In the rows, 128 means zero.
One turn sends every row of this set to another row. A few are shown first. Where does it send the rows asked after them?
gega: [138 129 163 107 104 118 156 142 152 106 128 101 134 116 138 150 154 124
 137]
Fazi: [155 132 130 157 123 145 140 157 125 100  98 133 146 132 128 132 164 145
 135]
podup: [139 112 110 111 169  90 136 146 160 107 129 143 129 132 127 131 144 161
 119]
Fuze: [139 105 110 135 142 124 113 120 139 103  85 164 126 140 113 132 134 122
 127]
kuze: [124 123 125 122 112 133 139 140 137 119  95 145  84 122 107 133 162 139
 137]
gur: [143 122 143 165 133 148 142 126 146  84 105 140 134 131 128 133 175 139
 147]
pil: [115 125 125 134 158 131 135 168 126 112 145 124 154 150 134 154 145 136
 135]
rivon: [141 131 133 113 111 152 136 120 136 123 144 111 150 146 136 165 150 116
 115]
ruv: [121 113 139 131 126 141 146 128 133 122  96 160  85 131 123 119 167 137
 131]
vamis: [102 105 139  91 145 144 141 133 141  90 149 135 111 135 144 135 163 159
 128]
vinid: [116 112 140 114 116 156 139 135 125 113  88 141  90 133 135 124 160 144
 116]
Tev: [152 141 146 124 141 115 112 108 147  93 131 116 147 138 145 132 113 125
 139]
Nosa: [150 129 143 138 134 115 124  97 163 107 132 128 155 136 140 116 117 125
 138]
dugin: [138 113 147  90 126 142 138  97 154 126 135 124 129  94 136 114 155 148
 115]
vir: [116  94 135 103 158 130 131 126 140 106 153 147 112 151 149 131 175 154
 122]
vasa: [110 119 140 139 163 118 142 159 138 133 131 118 130 166 144 149 152 143
 116]
soki: [110 103 155  94 118 129 130 104 131 140 125 123 118 119 131 116 127 116
 123]
fulo: [141 165 135 131 136 125 134 118 161 134 113 122 139 129 122 137 113 151
 114]
Kad: [142  98 120 133 136 131 100 124 159 107  80 156 135 133 130 115 136 135
 126]
Sek: [144 143 147 121  96 121 167 139 141 116 136 108 134 126 126 145 147 127
 134]
gela: [121  98 124 136 149 136 106 117 127 107  83 146 134 125 112 131 133 119
 127]
vudi: [143 148 131 136 147 118 134 117 169 150 118 121 137 127 136 125 115 131
 116]
lati: [134 121 152 105 119 146 117  98 156 135 135 137 138 103 131 113 152 161
 128]
Pev: [146 112 136 155 132 142 153 138 125  90  98 146 145 124 118 138 175 132
 135]
kot: [115 108 118 111 168 101 125 150 177 114 124 143 130 124 130 123 129 155
 133]
pab: [116 109 132 127 167 119 151 164 124 122 133 126 145 149 135 156 159 137
 114]
Mogo: [132 109 126 112 169  96 139 145 153 107 123 125 139 114 127 121 149 174
 116]
viz: [125  94 124  93 137 127 114 129 139  97 152 136 121 157 138 143 169 158
 121]
kag: [123 124 149 111 105 156 133 120 146 129 123 116 155 139 129 170 148 126
 110]
zus: [116 116 161  99 127 118 113 120 136 146 128 120 114 117 141 113 129 121
 139]

soki goes to vudi
Fazi goes to vamis
podup goes to Pev
Where do these go?
fulo goes to gega
Mogo goes to gur

